One turn moves every row onto another: examples first, then more rows asked:
nalis:  -9.9  29.3   2.2  -1.9   0.5  18.2  36.1 -20.0  -1.8  -7.8  -1.8  23.1  10.4  11.5 -19.8   9.8  -6.0  31.4   4.1  23.4  -3.5  -9.4  21.4   7.8   9.6  -9.8 -35.8  12.7  20.5  27.2 -13.9   4.6  10.0  22.2
lanu:   7.6   4.1  35.7  -6.3  24.8  20.0   1.9  -0.8  -6.1  -0.1 -12.1   8.6  10.4  10.5  -5.8 -17.4  -6.8  -0.3  34.2 -20.3 -23.4  15.2 -13.8  16.0  -0.4  -9.2  -7.8  -5.0  -2.8   4.3  37.4  26.5  -2.9  12.8
Mola: -23.1  34.0   7.5  -8.7  30.3   2.2 -11.4   9.0 -27.5  14.0  13.8   5.5  -4.3  -5.2  -6.8 -40.4  18.0  -4.4   5.4 -11.5 -44.5  16.0 -15.5  -3.2  -0.5  -6.2 -15.5  -6.3   9.8  -3.9  -7.3  -4.8  -9.1   2.4
Kod:   9.0   0.5  26.6   7.8   9.2  28.8 -12.5  -3.3 -11.3  12.1 -26.3 -12.4  -2.8 -22.0 -11.4 -34.2   5.1 -12.8  24.2 -18.7 -36.4   4.9  -9.9  12.6   1.9 -32.4   8.3   3.9   5.3   6.0   8.0  -6.4   5.3  42.8
guba: -25.1  25.3  23.9  -1.0  32.3  -0.2  -4.1  25.7   1.7   3.0   7.0 -13.5  -2.0  -7.5 -18.4 -45.7  24.5 -12.2  22.9   8.1 -21.1   8.3  -5.9 -17.5  16.5  -1.9  -5.8  -3.8   1.9   2.3  15.2 -19.5  -6.4  10.1
ramug: -20.1  45.7   3.8  -6.4  24.0  11.2 -29.0  -0.2 -22.1   9.8  -0.9   1.2   4.6  -6.1  -4.3 -45.8   0.9  -6.6  -2.6 -16.1 -44.0  16.8 -15.0   7.9  10.2  -6.6   4.9   4.1  11.8   0.6  -5.8  -1.0  -8.6  12.4
fir:   1.5  24.7  -6.8 -18.2  -2.6   4.4  29.5  -2.3  -2.7   1.0  -2.1   4.1  15.2   1.7 -13.2 -11.5  -6.1  27.8  -2.2  37.4   2.8 -23.1  25.6   4.6  41.7 -11.0 -35.5  -1.3   5.5  18.6 -13.6 -11.8   7.2   8.5
Gotek: -13.2   6.5   2.7  -8.6  -7.7  30.1  29.6 -29.4  -5.9  -1.5   3.2   6.3   6.2 -10.5 -19.2  -4.1   3.3  41.0  10.7  20.1   9.1 -19.4  23.8  -0.5  31.4 -16.6 -34.8  16.3  12.0  10.0 -22.2  -2.9   4.9  20.5
Lag:   3.0   1.4  24.3  14.7  27.7  21.1   4.8 -13.5   6.0   2.6  -7.8  10.3  11.9  17.2  -2.9 -23.0  -8.7 -14.7  26.7 -25.2 -22.7  22.4 -24.5  12.0  -0.8 -10.3   2.2  -7.4   3.3   7.2  25.0   7.9  10.2  26.6
liga:  -0.8  -3.8  -0.4 -10.4 -12.8  29.7  23.2 -23.6  -5.7   8.7   1.5   1.7   3.0  -5.4 -23.6  -5.7   1.4  46.6   8.3  27.5   5.8 -14.3  18.0   5.7  27.4 -20.4 -36.6  11.6  16.5  14.9 -14.7   0.9   8.8  24.0
fos: -21.5  33.6  15.0   3.6  34.4  10.1  -5.3  13.9   5.4  -7.8  -4.9 -13.1  14.2 -10.3 -20.7 -53.6  13.3 -27.8  13.0  -0.1 -14.0  10.5  -5.4  -7.6  33.8  -2.6  14.2  -2.8   5.4  10.3  11.6  -7.9  -0.5  13.6
fik:   2.2  31.4 -18.7 -16.7 -12.1  16.3  19.8 -21.4  -7.7  11.4   0.6  16.0   3.6 -12.6  -0.1   4.9  -0.9  28.0   8.2   7.0   4.3 -13.6  19.9 -10.1  21.2 -14.5 -42.9   0.0  10.7  24.0 -25.0  -3.9   8.9  14.2
zovum:  13.2 -14.2  18.5  11.5  21.3  32.7  -4.3  -5.3 -12.4   9.7 -21.5 -16.2   0.0 -22.1 -14.4 -43.6   6.5 -14.2  21.5 -21.8 -28.5   8.4 -13.9  16.6   5.5 -27.6   2.1  -6.5  11.4   4.6  -0.6   0.9  11.8  35.2
muba:  -6.5   3.5   1.3  -5.5  -7.7  31.8  19.6 -16.8  -6.3   5.5  -4.1   5.2  -1.7  -7.3 -28.0 -13.4   6.4  42.4   9.9  20.2  11.2 -13.6  28.7  -0.7  32.5 -19.9 -43.3   8.5  24.3  15.5 -20.6  -1.3  10.9  21.7
gugi: -18.4  25.5   2.0  14.2  32.6  16.0 -15.5   0.3 -25.4  13.8   1.4   7.2   1.3  -2.5  -8.5 -39.5   2.1 -17.8 -10.8 -14.6 -40.8  16.6 -21.1   0.7  18.1  -1.1   1.3   0.6  10.6  -0.1 -11.9  14.5 -15.8   6.9
Dola:   0.4  15.1  -3.5 -12.9  -1.1  10.2  32.0 -13.3   0.6  -2.4  -1.2   3.9  13.9  -1.5  -4.9  -9.0 -11.9  32.5   7.6  25.4   9.9 -25.0  24.9   4.1  39.9 -10.2 -40.4  -0.3  -0.6   9.9 -19.2 -15.1   7.6   9.5
seti: -22.7  36.5  -5.8  -6.5  30.3  16.2 -21.9  -8.2 -21.7   8.1   6.1   6.9   8.0  -8.2  -5.2 -48.4   8.5 -13.6   0.0 -25.9 -31.8  17.8 -18.9  -1.3  18.5  -4.5   1.4  -3.4  17.0   0.6  -6.4   6.4  -4.4   5.7
kotu:  12.2  -9.9  13.5  19.8  22.1  27.6  -5.7  -0.3 -14.5  12.4 -25.8 -12.4  -4.6 -28.3  -6.6 -29.2   2.0 -24.6  13.3 -16.2 -34.0  -0.8 -16.1   3.1  11.1 -18.6   7.7   1.4   5.9   9.8   0.3  11.0  -6.8  32.6
Rok: -25.9  15.3  13.8  16.8  31.5  14.4  -8.7  13.1   4.0   6.6  -5.3 -15.8   5.9  -7.7 -22.3 -38.1  11.5 -29.6   9.5  -0.6 -13.1   8.4 -11.4 -19.9  34.3  -2.5   9.6   4.1   1.9   6.8  15.7  -3.7 -16.0  20.2
nozig:   8.9  24.8  -2.0  -9.4   2.2   8.6  28.7   1.4   6.1  -3.6  -8.8   1.0  11.6   2.0 -12.3 -11.4 -13.1  29.8   6.0  31.2  10.4 -15.8  29.4   7.6  35.1  -6.8 -41.3  -4.6   6.2  23.5 -16.1  -9.1  11.8   9.6
deko:  -0.5  26.1 -12.0 -15.3  -6.8  11.6  33.7 -25.3  -8.0   0.6   2.1  14.2  10.4 -11.7   3.2   4.7  -5.3  27.2   5.4  15.2  -1.3 -25.0  19.7  -3.2  25.4 -13.7 -37.6   4.8   2.4  14.6 -27.1 -12.1   7.5  14.4
tuf:   2.3  -3.5  22.2  20.1  27.5  20.5  -0.9  -2.8  -0.5  13.0 -12.7   6.8  10.8  20.5  -4.9 -20.7 -15.1 -19.3  14.5 -22.1 -20.6  18.0 -22.7   7.0  18.2  -7.8  -2.5  -8.0  -6.1   2.2  25.2  17.9  -8.5  17.0
zuvig:   4.1   4.8  32.6  11.3  19.9  19.7 -11.7  -6.8   3.0   8.1 -12.7  10.4   5.9  23.1  -1.5 -29.9 -16.3  -0.9  24.3 -19.9 -30.1  20.4 -19.5  18.6   5.1 -13.1   1.1  -3.3   0.1   0.0  27.3   3.6   6.2  24.8
zepa: -13.2  19.1   4.8  -6.5   0.7  21.8  39.9 -26.1  -6.3 -11.1   3.0  14.0  15.4   5.6 -17.8   2.2  -8.6  37.7   2.3  26.3  -1.0 -15.7  21.6  12.9  20.2  -9.7 -33.3  16.0   9.7  14.4 -21.0   0.1   5.1  17.2
Bil:  16.2  -4.5  31.8  -6.3  15.3  29.9  -3.4   3.1 -20.6   4.5 -23.7  -9.2  -3.6 -34.0 -10.3 -30.2  12.6  -4.4  34.2 -17.4 -31.7   1.6  -4.9  11.8   2.0 -24.2  -0.9   0.3   5.8   7.3  13.1  20.4  -0.9  24.4
tabe: -24.1  37.0  23.2   1.6  19.2  12.1 -20.3  13.4   6.7   4.2  -3.9 -12.0   6.9  -4.6 -17.3 -49.5  10.7 -16.4  18.3  -2.6 -16.0  14.8  -4.3 -12.4  34.6  -7.7  13.4   3.1  -2.5   3.5  18.1 -14.5  -4.7  17.1
gak:  -1.4  17.1   5.8  -4.8  -9.4  20.7  40.1 -23.7  -2.4  -2.3   2.8  16.8  11.7   7.0 -18.5  10.7  -5.1  35.5   5.2  32.1  -5.1  -9.0  15.2  11.1  13.2 -14.4 -28.2  13.3   9.8  23.7 -12.8   5.5  10.2  23.7
nolek:  -2.0  29.7 -17.8 -21.5 -12.2   9.1  21.5 -20.7  -8.3   8.8   6.1  19.8   6.2  -8.9   0.9   1.3   2.7  29.6   2.6  21.0  -2.3 -21.1  15.9 -12.7  32.7 -11.9 -34.5   3.7  10.6  19.4 -18.7  -7.3   7.2  11.1

tabe goes to -> zuvig
deko goes to -> Gotek
Now these:
gak goes to -> nolek
zovum goes to -> fos
Mola goes to -> Bil
muba goes to -> nozig
kotu goes to -> Rok

